[[-5,-6,-24,5],
[-11,-31,3,12],
[15,-9,-3,-27],
[0,11,-1,-1],
[-24,31,-12,-9],
[-13,-27,5,12],
[-10,-19,-2,9],
[-2,14,16,-2],
[-31,34,-13,0],
[12,-6,4,-28],
[-12,-24,5,15],
[-1,17,1,0]]
->
[[-5,-11,15,0,-24,-13,-10,-2,-31,12,-12,-1],
[-6,-31,-9,11,31,-27,-19,14,34,-6,-24,17],
[-24,3,-3,-1,-12,5,-2,16,-13,4,5,1],
[5,12,-27,-1,-9,12,9,-2,0,-28,15,0]]

[[13,23,17,5,-4,5,-19,6,-18,16],
[-13,-32,-14,-4,-16,-4,-9,10,6,-12]]
->
[[13,-13],
[23,-32],
[17,-14],
[5,-4],
[-4,-16],
[5,-4],
[-19,-9],
[6,10],
[-18,6],
[16,-12]]

[[7,16,-19,-10,-5],
[0,-5,-8,-2,3],
[-5,-4,-8,-13,-10],
[-41,1,-3,8,-28],
[5,4,-8,-10,-3],
[-15,10,-37,1,-2],
[-2,-6,8,13,6],
[15,5,-18,-27,-8]]
->
[[7,0,-5,-41,5,-15,-2,15],
[16,-5,-4,1,4,10,-6,5],
[-19,-8,-8,-3,-8,-37,8,-18],
[-10,-2,-13,8,-10,1,13,-27],
[-5,3,-10,-28,-3,-2,6,-8]]

[[-39,-37,-14,-30,15,12,10],
[-15,-6,-6,-13,34,30,5],
[26,21,8,11,-27,-23,-22],
[-31,-32,-5,-26,1,2,6],
[-31,-29,-33,-1,8,-3,23],
[1,-4,16,-6,-10,-2,-1]]
->
[[-39,-15,26,-31,-31,1],
[-37,-6,21,-32,-29,-4],
[-14,-6,8,-5,-33,16],
[-30,-13,11,-26,-1,-6],
[15,34,-27,1,8,-10],
[12,30,-23,2,-3,-2],
[10,5,-22,6,23,-1]]

[[-9,14,13,10,-28],
[4,1,3,8,6],
[1,31,32,-1,-37],
[-11,27,4,-15,-30],
[-2,18,4,-7,-17],
[-6,5,-8,-1,1]]
->
[[-9,4,1,-11,-2,-6],
[14,1,31,27,18,5],
[13,3,32,4,4,-8],
[10,8,-1,-15,-7,-1],
[-28,6,-37,-30,-17,1]]

[[5,-9,-13,5,-27,-15,-1,-16,-16,-19,-15,-2,35,-27],
[1,-3,-27,16,6,1,0,-2,-4,-32,2,-25,24,-21],
[0,-11,-12,1,-29,-13,-10,-21,-14,-17,-24,-10,35,-24],
[0,-1,7,-7,-12,-3,-7,-9,4,-3,-13,2,-1,-2],
[-7,5,5,1,6,13,0,1,-2,-10,6,-8,9,-6],
[10,-13,-13,4,-13,-10,0,-8,-9,-6,-3,6,8,-18]]
->
[[5,1,0,0,-7,10],
[-9,-3,-11,-1,5,-13],
[-13,-27,-12,7,5,-13],
[5,16,1,-7,1,4],
[-27,6,-29,-12,6,-13],
[-15,1,-13,-3,13,-10],
[-1,0,-10,-7,0,0],
[-16,-2,-21,-9,1,-8],
[-16,-4,-14,4,-2,-9],
[-19,-32,-17,-3,-10,-6],
[-15,2,-24,-13,6,-3],
[-2,-25,-10,2,-8,6],
[35,24,35,-1,9,8],
[-27,-21,-24,-2,-6,-18]]

[[-24,-25,19,19,21,-17],
[23,-23,28,13,16,14],
[14,-13,21,23,-4,26],
[-20,-30,22,16,24,-30],
[-26,13,26,3,29,-29],
[20,28,-28,21,25,-17]]
->
[[-24,23,14,-20,-26,20],
[-25,-23,-13,-30,13,28],
[19,28,21,22,26,-28],
[19,13,23,16,3,21],
[21,16,-4,24,29,25],
[-17,14,26,-30,-29,-17]]

[[5,5,2,-8,5],
[-9,0,-2,16,5],
[3,-3,3,-6,4],
[-22,1,-29,18,-16],
[3,1,5,-7,4],
[-16,7,21,4,3],
[-6,0,10,-1,-4],
[-15,-4,-14,14,-15]]
->
[[5,-9,3,-22,3,-16,-6,-15],
[5,0,-3,1,1,7,0,-4],
[2,-2,3,-29,5,21,10,-14],
[-8,16,-6,18,-7,4,-1,14],
[5,5,4,-16,4,3,-4,-15]]
---
[[15,-5,1,20,10,-4,-24,9],
[25,5,6,6,30,4,-20,2],
[18,7,-4,-26,-26,-6,-21,18],
[13,-4,7,27,28,2,-18,-32],
[0,11,0,22,13,-24,-5,13],
[1,-3,3,10,-1,8,-14,-6]]
->
[[0,11,0,22,13,-24,-5,13],
[18,7,-4,-26,-26,-6,-21,18],
[25,5,6,6,30,4,-20,2],
[1,-3,3,10,-1,8,-14,-6],
[13,-4,7,27,28,2,-18,-32],
[15,-5,1,20,10,-4,-24,9]]

[[-9,9,-16,4],
[-11,33,-22,7]]
->
[[-11,33,-22,7],
[-9,9,-16,4]]

[[-8,-8],
[-31,22],
[-26,26],
[23,-33]]
->
[[-26,26],
[-31,22],
[-8,-8],
[23,-33]]

[[-22,-34],
[-17,35],
[-30,-38],
[37,-2],
[-34,28],
[-23,32],
[-30,-12],
[35,-8],
[24,-36],
[31,33],
[24,19],
[-36,29]]
->
[[-17,35],
[31,33],
[-23,32],
[-36,29],
[-34,28],
[24,19],
[37,-2],
[35,-8],
[-30,-12],
[-22,-34],
[24,-36],
[-30,-38]]

[[6,-5,-39,-5,12,-10],
[-2,-23,20,-3,-8,32],
[-7,36,-11,-10,20,10],
[1,-24,7,1,-12,-6]]
->
[[-7,36,-11,-10,20,10],
[6,-5,-39,-5,12,-10],
[-2,-23,20,-3,-8,32],
[1,-24,7,1,-12,-6]]

[[22,-13,-10],
[22,19,-12],
[-19,35,14],
[-18,12,-28],
[-25,2,-11],
[32,-3,-13],
[-10,18,20]]
->
[[-19,35,14],
[22,19,-12],
[-10,18,20],
[-18,12,-28],
[-25,2,-11],
[32,-3,-13],
[22,-13,-10]]

[[28,-19,6,28,23,-16,-34,18,-25,-4,11,26],
[23,-21,0,25,17,-19,-32,11,-26,-4,13,21],
[6,-22,-12,13,0,-21,-22,-4,-23,-4,14,4],
[9,-13,-7,15,3,-13,-11,-1,-13,3,19,7]]
->
[[9,-13,-7,15,3,-13,-11,-1,-13,3,19,7],
[28,-19,6,28,23,-16,-34,18,-25,-4,11,26],
[23,-21,0,25,17,-19,-32,11,-26,-4,13,21],
[6,-22,-12,13,0,-21,-22,-4,-23,-4,14,4]]
